Each row is where one point has got to under a steady rotation. How many ticks took it there?
The counts run from 0 to 184.
[165 140 118 139 112 138 138  81 160 159 147 100 166 100 120  97  93 133
  85 117 128 158 115 120 150 168 133 149 113  88  97  71  98 145]
18
[179 138 113 206 152 140 153 117 143 161 129 149 158 120 160 116 176  93
 117 122 125 114 102 126 160 102 103  84 140 138 118  97 111 110]
112
[104 138 152 114 153  97 123 154 176 149 134 133 150 135 176 159 143 108
 116 140 164 143 187 160 131 122 110 146 141  80  74 141 166 140]
70
[ 80  97 126  88 133 107  98 116 176 150 149 106 120 142 189 148 119 121
 126 134 164 121 119 116 136 129  77 124 156 105 158 168 165 111]
173
[ 96 103 137  92 167 147 104 165 106 127 156 133 124 132  95 105 117 170
 116 110 143 133 144 147 113 154  76 102 177 127 134 149  78 117]
161
[ 72 162 129 126 134 109 159  99 142 131 155 152 101 106 124 133  96 130
 126  66 125 147 183 158 129 131 149 112 110 104 131 147 151  99]
167
[166 116 134 193 149 107 151 126 132 144 140 121 168 111 145 116 159 142
  94 135 138  85 131 136 155  68 111 100 151 125  92  95  89 135]
113
[146 117 126 190 149 108 162 108 125 145 100 162 133 131 132 142 138 121
 106 130 132 110 167 159 178 142 203 107 123 148 118 129 164 100]
103
[148 119  52 143 118 151 126 107 150 148 140 123 155  88 134 118 127 140
 132  84 123 134  84 116 130 117 128  98 148 149 177  99  81 117]
120
[137 146  91 163 151 103 110 139 108 129 173 147 147  97 134  67 149 150
  89  81 129 119  97 129 140 131 141 133  92 151 126  87  72 175]
124
[142 134 131 166 123 154 142 153 137 102  98 113 113 140  98 130 151  89
  99 186 116  95 180 148 126 113 153 125 162  86 109 133 148 141]
106
[182 118 103 120 141 156 142 142 137 114 105 128 168  94  85 105 138 141
 110 113 113 143 175 140 121 132 146 128 176 129 120  92  67 139]
14
[144 148  84 183 111 162 105 153 129 122 130 131 107 130 108  69 162  82
 108 132 127 141 101 101 101  94 128 100 129  93 124 115  88 155]
116
[133 147 113  70 143 145 153 161  96 147 104 159 138 116  97 144 154 120
 181 131 125 152 161 130  96 155 152  94 150 130 131 148  78 104]
151
[174 124 130 167 121 149 151 130 136  83 125  97 151 110  89 109 133 141
 105 133 105 120 151 114 112 103  78 100 185 123 130  79  79 138]
13
[147 111 181  93 144 137 135 139 112 165 135 114 154 137 131 131 101 146
 139 148 146 173 122 119 124 157 109 119 125  94  52 109 102 117]
154
[178 114 115 157  96 150 142  94 129 144 102 111 140 106  84 121  88 117
 110 138 130 123 142 112 135  90 176  94 108  85 112 105  98  98]
10
[148 113 112 136  92 126  98 133 134 151 125 149 118  96 126 137  84 135
 158  89 119 150 121 128 136  69 167 148  60 138 137 131 159  97]
83
[142 130 152  98 158 147 121 160 117 161 154 112 135 138 143 128 122 117
 158 151 155 143  72  91 105 169  77  95 153 111  62 137  84 123]
153
[167 103  78 118 104 164 115 114 155 145 101 114 165  91 105  95 128 131
 112 108 118 169 133 116 134 125 146 120 138 124 182  97  89 110]
119
[119 121 105  71 120 109 141  85 161 102 125  90 160 100 100 160 114 171
 103 117 109  89 155 111 132 158 143 151 141 152 157 100 110 131]
130
[107 159 148 134 121 138 171 123 110 105 147 114 113 118  68 137  76 143
 156 104 111 133 159 102  97 129  89 104 142 104  87 100 119 101]
158
[ 53 148 145 145 118 129 115 116 142 130 141 120  79 167 132  93 103 112
 115 102 148 140 105 110 124 127  99 106 132  91 167 140 176 102]
64
[ 88 165 125 126 179 131 170 136 145 140 143 162 114 131 151 144 120 125
 145  68 119 166 149 162 132 205 132 124 153 132 103 135 130 110]
59
[172 128 119 173 143 157 161 122 134 124  65 141 143 146 113 110 185 100
 124 148 116 131 141 132 147 105 156 100 147 155 174 126 146  90]
3
[150 136 127 164 128 160 124 159 139 127  60 130 120 156  96  83 170  88
 105 165 126 142 156 146 122 140 171 121 146 103 138 122 143 128]
107
[123 155 136  86 129  97 163 103 115 138  68 123 157 141  96 127 163 124
 158 123  98 127 152 100 131 149 152 132 112 173 183 117 152 115]
139
[160  84 139 128 107 125  94 145 145 156 126 126 145 118 142 143  79 155
 141 121 145 161 144 131 153  81 133 172  77 102  90 120 161 118]
82
[ 94 171 147  88 136  89 136 152 124  88 120  86 128 132 100 130 168 108
 114 174 121  69 150  98  99 122 110 140 141 125 129 117 140 180]
33
[138  68 133  64  89 133  82 140 150 139  97 119 160 115 126 170 120 141
 156 160 154 144 149 120 124  68 112 149 138 106 145 143 148 111]
182
[120 192  98 120 158  97 151 133 150 129 145 137 142 116 160 129 168 110
 120 102 112  92  85 118 129 195 119 132 118 179 140 107 128 166]
132
[118 141 141 141 112 125 136 140 159 130 110 126 135 133 121 143 150  98
 174  89 110 171 164 118 120  61 111 136 118 114 165 126 190  94]
75
[159 133  78 142 120 140 133  97 176 123 168 105 147  79 153 153 110 153
 119 106 120 100  94 107 129 117  85 109 162 148 123  99  89 137]
121
[143 137 171 122 161 127 159 137 107 141 166 133 143 120 140 150 102 150
 174 130 120 131 109 114 128 140  63 107 139 147  55 106 100 107]
49
[153  90 153 175 139 121 175  87 155 143  95 127 139 147 148 165 109 137
  89 162 130 100 162 155 176 148 151 131 122 138  99 105 157 104]
102
